[126 124  83 117 128] = Vos
[100 224 105 122  89] = raka
[111 165 106 112 119] = binuk
[ 82 181 104  88  85] = Meku
[112 157 129  95 130] = naki
[111 224 122 105 101] = fofu
[104  88  82 181 130] = satig
start: [224 105 122] | raka, 1
start: [ 88  82 181 130] | satig, 1
start: [ 82 181 104  88] | Meku, 0

[119  82  58  89 208 179] : gupaf
[ 63 172 197 122 216 165] : dupi
[172 195 122 216 178 150] : duze
[ 82  59  89 208  87 182] : tavu
[156 172 197 122 216 165] : rik
start: [ 82  58  89 208] | gupaf, 1
start: [156 172 197 122] | rik, 0
q: [156 172 197 122 216 165] | rik
start: [122 216 178] | duze, 2
start: [ 89 208 179] | gupaf, 3

[121 123 176  55] : Tareb
[202  65 145  33] : Lop
[123 178  57  64] : tino
[192 202  66 145] : Suf
start: [123 176] | Tareb, 1
start: [178  57  64] | tino, 1
start: [202  65] | Lop, 0
start: [202  66 145] | Suf, 1
start: [145  33] | Lop, 2

[ 94 105 115 201 105 154 181  86] : fom
[ 94 201 105 115  82 191  56  70] : sadif
[104 142 167 158  65 117 231 167] : Vudup
[144 105 154 188 129  79 196 156] : Pufaf
[ 93 127 171 156 122  73 100 236] : tav
[187 174 146 114 163 178 141  52] : Fibol
start: [201 105 154] | fom, 3
start: [146 114 163 178 141  52] | Fibol, 2
start: [ 94 201 105 115  82] | sadif, 0
start: [178 141  52] | Fibol, 5
start: [ 94 201 105 115] | sadif, 0
start: [187 174 146 114 163 178 141] | Fibol, 0
start: [104 142 167 158] | Vudup, 0

[212 243 203  96  38  21  79 182 243 217 172  43  20  57 171] -> teg
[ 56  16  96 224 228 157  18  20 129 223 232 140  21  43  79] -> rasi
[ 56  16  96 224 228 157  18  20 129 223 232 140  21  43 140] -> Diz
[243 203  96  38  21  79 180 243 217 172  62 158 205 204 151] -> sizu
[236 211  74  33  58 176 219 186  64  23  51 190 228 208  72] -> Moge
[236 211  74  33  58 176 219 186  64  23  51 190 228 208  82] -> Tud
start: [212 243 203  96  38  21] | teg, 0
q: [ 56  16  96 224 228 157  18  20 129 223 232 140  21  43 140] | Diz
q: [ 56  16  96 224 228 157  18  20 129 223 232 140  21  43  79] | rasi
start: [ 38  21  79 182 243 217 172  43] | teg, 4
start: [243 203  96  38  21  79 182 243 217 172] | teg, 1

[145 126 146  91 158 141 113 120  91  85 176 153 137 129 159 150 132 140
 117 143 144 153 108 123 129 102  88 112 109 147 135  95 146 138 124 144] : rurib
[129  91 119 134 123 149 134  98 122 128 131 138 132 122 146 120 112 143
 110 159 138 125 113 157 130 133 136 121 125 101 169 138 162 151 127 132] : tufi
[ 93 138 192  48 170 140  98 160  59  47 154 143 166 146 154 199 174 138
 133 160 143 186 121 138 136 100  49  60  89 163 141  92 175 136 115 162] : gofuv
[130 107 112 145 123 115 143 127 144 144 118 128 114  93 134 117 121 138
 138 101 130 105 132 101 125 123 143 143 131 117 113 115 104 101 120 109] : Kezu
[112 138 160 112 157 131 107 171 109 114 126 108 136 145 115 180 153 125
 131 141 125 155 185 128 129 117 121  84 102 154 123 114 135 122 134 150] : kam
[111 115 157 119 134 137 115 132 107 111 129 135 132 117 132 161 134 131
 121 136 132 161 126 134 130 108 126 103 112 127 147 114 143 132 116 129] : timen
[ 93 138 192  48 170 140  98 160  59  47 154 143 166 146 154 199 174 138
 133 160  85 186 121 138 136 100  49  60  89 163 141  92 175 136 115 156] : Suto
[176 153 137 127 159 158 119 116 150 165  76 117  92  93  96 139 121 110
 109 145 118 156 117 152 115 112 185 140 117  95 167 148 143 162 118  84] : veza
[ 77 187 164 146 177  94  96 204 121 153 100 111 111 122  97 181 172 109
 179  85 128 143 229 110 135  90 146 106  87 181 103  95  95  73 130 114] : goda
start: [113 115 104] | Kezu, 30
start: [130 108] | timen, 24
start: [176 153 137 129 159] | rurib, 10
start: [104 101 120] | Kezu, 32
start: [118 128] | Kezu, 10
start: [138 133 160 143 186] | gofuv, 17
start: [116 150 165  76 117  92  93] | veza, 7

[147  89 138 133 123 114 125 170 116 128 128 147 157 122 122 161 123 137
 147 146 128 125] : kapa
[155 128 142 133 119 125 135 148 123 111 139 115 127 117 142 155 114 141
 147 140 128 112] : guda
[110 124 113 155 163 125 120 174 125 148 124 177 176 154  98  94 157  99
 148 142 133 170] : fegu
[135 127 128 137 136 129 126 147 126 134 134 143 146 131 127 125 132 124
 137 133 129 135] : zufu
[126 126  92 160 152 145 144 196 137  99 123  91  89 145 111  83 143 154
 142 100  94 184] : Zavo
[ 91 160 112 135 140 150 139  85 144  89 135 116 112 133 144  98 135  89
 123 146 176 139] : nudom
[127 130 144 154 123 115 161 125 123  79 126  34  51 135 120 122 120 139
 182 149  95 109] : Zefis
[102 125 111 141 131 101 123 132 103 110 117 148 158 114 110 167 129  98
 157 175 158 130] : Fil
[152 130  85 143 155 188 137 107 149  92 170 126 120 116 190  88 126 106
 104 110 175 154] : ter
[125 129 173 121 127 109 121 105 126 181 126 142 143 151 110 112 136 118
 139 134 101  98] : vitov
[123 129 189 117 127 120 130  89 147 173 123 131 128 171 109  80 144 109
 133 136 111 100] : Zolam
start: [144  89] | nudom, 8
start: [122 120 139 182 149  95] | Zefis, 15
start: [ 92 160] | Zavo, 2

[135 190 102 124 100 150]  Todek
[114  93  55  80 145 101]  mubiz
[132 159 102 135  86  89]  gete
[148 124 149 137 135 116]  sur
[119 147 102 136 115  52]  keke
[ 50 129 145  45  44 105]  kesez
[143 136 191 103  63  78]  lel
[132 134 197 103  63 114]  gidur
[121 148 124 146 137 135]  rig
[ 83  93  70 101 147  81]  Dok
start: [135 190] | Todek, 0
q: [143 136 191 103  63  78] | lel
start: [103  63 114] | gidur, 3
start: [102 124 100] | Todek, 2
start: [148 124 146 137 135] | rig, 1

[138 124  82  88 122 102 123 100 104 133  66 187 190 121 218 116 160 111
 131 133 158  85 158 110 136 129 116  60  92 128 151 159 130 137 120  82
 116 125 104 136 122 139  91  81 138 120  95  95 158  98] : Fefef
[140 123  77  83 119 102 123 100 102 134  60 192 195 121 224 115 162 110
 130 132 160  80 159 108 137 129 116  55  84 128 153 159 127 139 120  81
 116 124 103 138 122 136  88  73 138 120  89  93 160  92] : Gavu
[139 123  80  85 120 102 123 100 102 134  62 190 193 121 221 116 161 110
 130 132 159  81 159 109 136 129 116  56 139 153 127 128 120  84 159  81
 116 124 103 137 122 137  90  75 138 120  91  94 159  94] : roraz
[138 124  81  86 121 102 123 100 103 134  64 188 192 121 219 116 160 110
 130 133 158  83 159 110 136 129 116  58  89 129 151 159 129 120 116 103
  81 124 139 137 122 138  91  78 138 120  93  95 159  96] : Zugi
start: [139 120  81 116 124 103] | Gavu, 33
start: [ 84 128 153 159 127 139 120] | Gavu, 28
start: [138 124  82  88 122 102 123] | Fefef, 0
start: [128 120  84 159  81 116 124] | roraz, 31
start: [120 102 123 100 102 134  62 190 193 121] | roraz, 4
start: [120  89  93] | Gavu, 45

[167 118 119 188  94 110  86] : liki
[ 91 154 111 165 151  89 219] : Kup
[ 61  96 164 152  61 113 131] : Vuv
[103 174 150 145 190 117 208] : rak
[ 84 141 109 179 107  84 206] : binom
[107 180 206 146  94  86 110] : Rimum
start: [ 94 110  86] | liki, 4
start: [103 174 150 145 190 117] | rak, 0

[173 199 143 150 128 148 129 166 148 150 198 164] = sok
[ 77  75 100  93 127  94 128  80  93  87  71  82] = Rel
[167 186 143 152 127 150 126 161 147 153 185 161] = Kir
[162 154 156 168 127 169 125 162 162 166 155 166] = tafa
[174 197 149 153 128 154 128 168 153 157 197 165] = Noz
[149 153 131 154 128 168 128  86  96  92  77  86] = vunat
[165 128 157 197 128 153 149 153 154 197 165 168] = pak
[ 66  27 103  96 127  93 127  75  95  96  26  79] = pifo
[162 184 140 145 128 145 127 157 143 146 183 155] = Kefus
start: [149 153 128 154 128 168 153 157 197] | Noz, 2
start: [149 153 128 154 128 168] | Noz, 2
start: [197 149 153 128 154 128 168 153 157 197 165] | Noz, 1
start: [ 96 127] | pifo, 3
start: [149 153 131 154 128 168 128  86  96] | vunat, 0
start: [103  96] | pifo, 2
start: [128 157 197 128 153 149 153] | pak, 1

[129 168 147  87] -> rimus
[158 147 168  40] -> Datif
[ 48 154 175  62] -> dese
[207 142 199 121] -> Zare
[147 168 158 169] -> bebu
start: [147 168 158] | bebu, 0
q: [158 147 168  40] | Datif
start: [168  40] | Datif, 2
start: [142 199] | Zare, 1
start: [147  87] | rimus, 2
start: [129 168] | rimus, 0

[114 138 174  74 122  86 149  98 130] -> vuzut
[ 98 164 180 135 142 108 151 151  81] -> zur
[128  74 106  85 126 144  80 109 133] -> Mev
[114 149 174  74 122  86 149  98 130] -> tibez
[101 183  51 119 146 128 108 136 157] -> led
[127  95 123 126 101 183  51 119 145] -> Vigiz
[101 149 144 205  54 157  48  82 158] -> bepub
[142 164 108 180  98 135  77 127 190] -> vokal
start: [142 164 108 180  98 135] | vokal, 0
start: [101 183  51 119 145] | Vigiz, 4
start: [119 146 128] | led, 3
start: [135 142 108 151] | zur, 3
start: [144 205  54] | bepub, 2
start: [ 98 164 180 135] | zur, 0

[108 113 105 150 130 189 184 103 133 164  97 123 153 116  81 112 119 195
 178 108 122 148 145 127  96 190 107  95  99  62  93 142] = guzek
[202 138 119 150 130 189 129 103 133 164  97 123 153 116  81 112 119 195
 178 108 122 148 145 127  96 190 107  95  99  62  93 141] = guf
[179 108 115 105 160  98 129 116 155 124 114 155 181 149 161 102 138  52
 161 138  47  82 122 158  70 163 106 126  34  23 159 145] = nofol
q: [202 138 119 150 130 189 129 103 133 164  97 123 153 116  81 112 119 195
 178 108 122 148 145 127  96 190 107  95  99  62  93 141] | guf
start: [ 99  62  93 141] | guf, 28
start: [108 115 105] | nofol, 1
q: [108 113 105 150 130 189 184 103 133 164  97 123 153 116  81 112 119 195
 178 108 122 148 145 127  96 190 107  95  99  62  93 142] | guzek
start: [161 138  47  82 122] | nofol, 18
start: [155 181 149 161 102 138] | nofol, 11

[ 90 177 194  59 209 189 111 179 201  64 131  79 135 148  62 123 210 214
  68  57  60 188 150 183 156 198  64 151 106 194 197] -> sidug
[179  77  55 194  41 189 174  71  53  66 179 200 107 151 145 113 109  95
 102 211 143  78 162 167 172  46 181  82  95  91  73] -> dil
[100 131 159  94 156  74  86 128 146  93  70  97 179  77 109 109  95 143
 102 113 211 132  70  80  67 183 106 184 206 181 132] -> kese
start: [95 91 73] | dil, 28
start: [159  94 156  74  86 128] | kese, 2
start: [109 109  95 143 102 113 211] | kese, 14
start: [113 109  95 102 211 143] | dil, 15
start: [128 146  93  70  97] | kese, 7

[210 151 205 192  91] -> vefu
[166 215  76 211 161] -> kuz
[209 188 163  40  83] -> vosi
[210 205 177 197  76] -> kinaz
[ 80 215  76 211  53] -> luma
[120  79 131 186  73] -> lega
[ 97  44 197 209  64] -> kezin
[ 76  70 162 160  54] -> nilav
[ 69  52 153  59 199] -> gid
[115  74 146  77  70] -> Susu
start: [166 215] | kuz, 0
q: [166 215  76 211 161] | kuz
start: [77 70] | Susu, 3
start: [ 70 162 160] | nilav, 1
start: [197  76] | kinaz, 3
start: [ 70 162] | nilav, 1

[ 89 120 129 239  45 150] : div
[144  89 122 154  87 143] : nota
[ 92 137  90  87  96 130] : gek
[150  93 137  90  87 138] : mafo
start: [129 239  45 150] | div, 2
start: [ 89 122] | nota, 1
start: [ 87 138] | mafo, 4
start: [ 93 137  90  87] | mafo, 1

[ 52  79 106  80  74 143  63 113] = mugir
[105  24  39  80  74  72 149  65] = Padeg
[105  24  39  80  74  72 149  31] = Kivu
q: [105  24  39  80  74  72 149  65] | Padeg
start: [149  65] | Padeg, 6
q: [105  24  39  80  74  72 149  31] | Kivu

[112 135  92 120 218 135  45  78 143  92] : gen
[136  95 114 115 210 133  42  73 145  96] : rirun
[131  97 113 121 221 135  45  79 142  90] : bas
[135  92 112 116 226 135  31  68 146  89] : dubon
[136  95 113 116 214 134  39  72 145  95] : Lekes
[137  91 112 114 222 134  30  65 147  92] : zogo
[131  98 114 121 217 135  47  80 142  92] : Ronab
[130  99 114 122 217 135  50  83 141  91] : zol
[131  99 114 121 213 134  50  82 142  93] : valu
[130 100 114 122 215 135  51  83 141  92] : Buro
[128 114 141 135  50 122  83  99 217  91] : Fetut
start: [135  92 112] | dubon, 0
start: [ 99 114 122 217 135  50  83 141  91] | zol, 1
start: [ 47  80 142] | Ronab, 6
start: [ 95 114 115 210 133] | rirun, 1

[ 65 119 109 109  67 164 108 165  89 126  85] : ras
[137 139 190 173  67 173  99  56  80 160 205] : suti
[ 60 134  83  87  82 169 127 223 105 116 207] : gur
[102  96 197 179  60 178  95  47  74 164 215] : ziga
[137 139 173 190  82 169 127 223 105 116  43] : fur
[182 124 137 138 177  75 132  69 154 119 164] : niri
start: [164 108 165  89] | ras, 5
start: [127 223 105 116 207] | gur, 6
start: [137 138] | niri, 2
start: [ 67 164 108 165  89 126  85] | ras, 4
start: [137 139 190 173] | suti, 0
start: [119 109 109  67 164 108 165  89 126  85] | ras, 1

[ 73 139  73 216 226  44  83 107 118  78 166 195]  mutur
[134 139 126 138 133 122 133 135 127 125 124 137]  dul
[114  73 139  83 226 195 118 107  78 216 166  44]  kuru
start: [133 135 127] | dul, 6
start: [ 73 139  83 226 195 118 107  78 216 166  44] | kuru, 1

[ 98  82  95  87  71  74  95 107  95  63 101 111 102  64  29 108  93  88
  91  85  70  74  94 101  74  96 115  72  20  49 104  89  27  88  62  76
  24 106  93  53 109] = sokez
[ 71  74  95 107  96  63 101 111 102  64  29 108 160 199 233 150 163 179
 165 175 185 185 164 159 185 164 149 184 237 208 155 171 227 176 195 180
 232 156 168 203 146] = Posar
[106 115 101  67  43 112 109  65  98  63 100 114 102  66  37 110  98  85
  95  87  71  74  95 107  76  99 118  75  32  54 105  94  33  94  66  81
  39 107  98  58 109] = poko
start: [233 150 163] | Posar, 14
start: [185 164 149 184 237] | Posar, 24
start: [ 98  85  95  87  71  74  95 107] | poko, 16
start: [ 63 100 114] | poko, 9
start: [ 71  74  95 107  95  63 101 111 102  64  29 108] | sokez, 4
start: [88 91 85] | sokez, 17

[125 198 133 121 134  87 119 104 128 101 108 108]  maruv
[114 168 150 133 128 123 165 134 127 124 148 117]  Gakiv
[123 162 140 121  94  79 127 115 135  96  22 139]  dud
[121 121 123 149 126 131 115  87 137 132 124 101]  piz
[121 121 123 149 126 131 115 153 137 101 108 108]  mago
[127 139 128 161 160 159 124 134 124 148 127 117]  gero
[114 168 115 133 128 123 165 134 127 124 148 117]  dor
q: [125 198 133 121 134  87 119 104 128 101 108 108] | maruv
q: [114 168 150 133 128 123 165 134 127 124 148 117] | Gakiv
q: [121 121 123 149 126 131 115 153 137 101 108 108] | mago
start: [128 161 160 159 124 134] | gero, 2
start: [96 22] | dud, 9
start: [150 133 128 123] | Gakiv, 2

